In the data rows, zero lies at 7.5, halfway between 7 and 8.
Some points, one per row:
[10 10 10 10 10 10 11 10 11 10 10 10 10 10 10  9  9  9  9  8  7  7  7  7  7  6  7]
[8 7 8 7 8 8 7 8 8 8 8 7 7 7 7 7 7 8 8 7 7 6 7 6 7 7 8]
[7 7 7 6 7 7 7 7 6 7 7 7 7 7 7 7 6 7 6 7 7 7 8 7 7 7 7]
[3 4 4 4 5 4 5 5 5 5 4 4 4 4 4 5 6 7 7 7 7 8 8 8 8 7 7]
[3 4 4 4 4 4 5 5 5 5 5 5 5 5 5 6 6 6 7 7 7 7 7 7 7 7 6]
[11 11 11 12 11 11 11 11 11 11 11 10 11 11 11 10 10  8  9  7  8  7  7  7  6  7  7]
[10  9  8  9  9  9  8  8  8  9  8  8  8  9  7  8  7  6  6  7  7  8  8  8  9  8  8]
[4 4 4 4 4 5 5 4 5 5 5 5 5 4 4 6 6 7 6 7 8 8 7 8 7 7 7]
[10 10 10 10 10 10 10 10 10  9 10 10 10 10 10  8  9  8  7  7  7  7  7  7  7  7  7]
[7 7 8 7 7 7 8 7 7 7 7 8 7 7 7 6 7 7 6 7 7 7 8 8 7 7 7]
[11 10 11 10 10 11 10 10 10 10 10 10 10 11 10  8  9  8  8  8  7  7  7  7  7  6  7]
[4 5 5 5 5 5 5 5 5 5 6 5 5 4 6 6 5 7 6 7 7 7 7 7 7 7 7]
[10  9 10  9 10  9  9  9 10  9 10  9  9  9  9  8  8  8  8  7  7  7  6  7  6  6  7]
[6 6 6 6 6 6 6 6 6 6 7 6 5 6 6 6 6 7 7 8 7 7 7 7 7 7 6]
[11 10 10 10 10 10  9  9  9  9 10 10  9 10  9  8  7  6  6  8  8  7  8  8  8  9  9]
[ 4  4  3  5  4  4  5  4  4  4  3  5  4  4  4  6  6  8  8 10 10 10 11 11 11 11 12]
[4 5 4 4 5 5 5 5 5 5 5 4 4 5 5 6 6 7 6 7 7 7 7 7 6 7 6]
[3 4 4 3 4 4 4 5 4 4 4 4 4 4 4 6 6 7 6 7 8 7 8 7 7 7 6]
[ 4  3  4  4  4  3  4  5  4  4  4  4  5  4  5  6  6  8  8  9 10 11 11 12 13 12 13]
[5 6 6 6 5 6 6 6 6 6 6 6 5 5 5 7 7 6 6 7 7 7 7 7 7 7 7]
[ 3  4  4  4  4  4  4  4  5  4  4  4  4  4  4  6  6  8  8  9 10 10 10 11 12 11 11]
[5 6 5 6 5 5 6 6 7 6 6 6 6 6 5 6 6 6 6 7 7 7 7 6 7 7 7]
16 more points follow, each with its number after it:
[9 8 9 8 8 8 8 7 7 7 8 8 8 8 8 7 7 7 7 8 8 8 8 8 8 8 8] 0
[12 12 12 11 12 12 11 12 11 12 12 11 12 12 11 11 10  9 10  8  7  8  7  7  7  7  7] 1
[3 4 4 3 4 4 4 4 4 5 3 4 4 5 4 6 6 8 8 8 9 8 8 8 8 8 8] 2
[ 9 10 10  9 10  9  9  9 10  9  9  9  9  9  9  9  9  8  9  8  7  7  7  7  6  7  7] 3
[13 12 13 13 12 12 12 12 12 12 12 13 13 12 12 11 11  8  8  7  7  7  7  6  7  6  7] 4
[4 5 5 5 5 6 6 6 5 6 6 5 5 6 6 6 6 7 6 7 7 7 7 7 6 7 7] 5
[4 6 5 5 5 5 6 5 5 6 6 5 6 6 6 6 6 8 7 7 7 6 7 6 6 7 7] 6
[6 6 6 7 6 6 7 6 7 6 6 6 6 6 6 6 7 6 6 7 8 7 7 8 7 7 7] 7
[14 13 13 13 12 13 13 12 13 13 13 13 13 13 12 11 11  9 10  7  8  7  7  7  7  7  7] 8
[3 4 4 4 4 4 4 4 4 4 4 4 4 4 5 6 6 6 7 8 8 8 9 9 9 9 8] 9
[ 5  4  4  4  4  4  4  4  4  4  4  4  4  4  5  6  6  8  8  9 10 11 11 12 12 13 13] 10
[14 12 12 12 13 12 12 12 11 12 12 12 12 12 12 11 11 10  8  7  7  7  7  6  7  7  7] 11
[9 9 8 8 8 8 8 8 8 8 8 8 7 8 8 7 7 6 6 7 7 7 8 8 9 8 7] 12
[3 4 4 4 4 5 5 5 5 4 4 5 4 5 5 6 6 7 7 7 7 8 7 6 7 6 7] 13
[10  9  9  9  9 10  9  9 10  9 10  9 10  9  9  9  8  9  9  7  7  7  7  6  7  6  8] 14
[8 8 8 7 7 7 7 8 7 8 7 8 7 7 8 7 7 6 7 7 8 7 8 8 8 8 7] 15
Which of these numbered points is nearest to each point below by angle, seen from the average point of the first points? Its number follows each.
[7 6 7 7 6 7 7 7 7 7 7 7 7 7 7 7 7 7 8 7 7 7 6 7 7 8 8] > 14
[13 13 13 13 12 12 12 12 13 12 12 13 12 12 13 11 12 10 10  7  8  7  7  7  7  7  6] > 8
[6 6 5 5 6 6 6 6 5 6 6 5 6 6 6 6 6 7 7 8 7 7 7 8 7 7 7] > 5
[13 13 14 13 13 13 13 12 12 13 13 13 13 13 13 11 12 10 10  8  8  6  7  7  7  7  6] > 8
[ 5  4  4  4  4  3  5  4  4  5  4  4  4  4  5  6  6  8  8  9 10 11 11 12 13 13 13] > 10
[8 8 8 8 8 8 8 7 8 8 8 8 8 8 8 8 8 9 8 7 7 7 7 7 7 7 7] > 14
[7 8 8 7 8 8 8 8 8 8 8 7 8 7 8 8 8 8 9 7 7 7 7 6 6 7 7] > 3
[11 10 10 10 10 10 10 10 10 10 11 10 10 10 10  9  8  7  8  8  7  8  7  7  7  7  6] > 4
[3 4 4 4 4 3 4 4 4 4 3 4 4 4 5 5 6 7 7 8 8 8 8 8 7 7 7] > 2
[15 15 15 15 15 15 14 15 14 15 15 15 15 15 15 13 13 10 10  8  7  7  7  7  7  7  7] > 8
[5 7 7 6 6 6 6 6 6 7 7 6 6 7 6 7 7 7 7 7 6 7 6 6 7 7 7] > 6
[6 7 7 7 7 7 6 7 7 7 6 6 6 7 7 6 7 7 7 7 7 7 7 8 7 7 7] > 7
[6 6 5 6 6 5 7 5 6 6 7 7 6 6 6 7 6 7 7 7 7 7 7 7 7 7 7] > 6
[6 6 6 6 6 6 6 6 6 6 6 6 6 6 6 6 7 6 7 7 7 7 6 7 6 7 7] > 5
[3 4 4 4 4 4 4 5 4 4 4 4 4 4 4 7 6 7 7 8 8 8 8 8 7 7 7] > 2
[3 4 4 4 4 4 4 4 4 4 4 4 4 4 4 5 5 7 6 8 8 9 9 8 8 8 8] > 9
[5 6 5 6 6 6 6 7 6 6 6 6 6 6 6 6 6 7 6 8 8 7 7 7 7 7 7] > 5
[ 4  4  4  3  5  3  4  4  4  4  5  4  4  4  5  6  7  8  7  8 10 10 10 10 10 10  9] > 9
[ 5  4  4  4  4  4  4  5  4  5  4  4  4  4  4  6  6  8  8 10 10 11 11 12 13 14 14] > 10
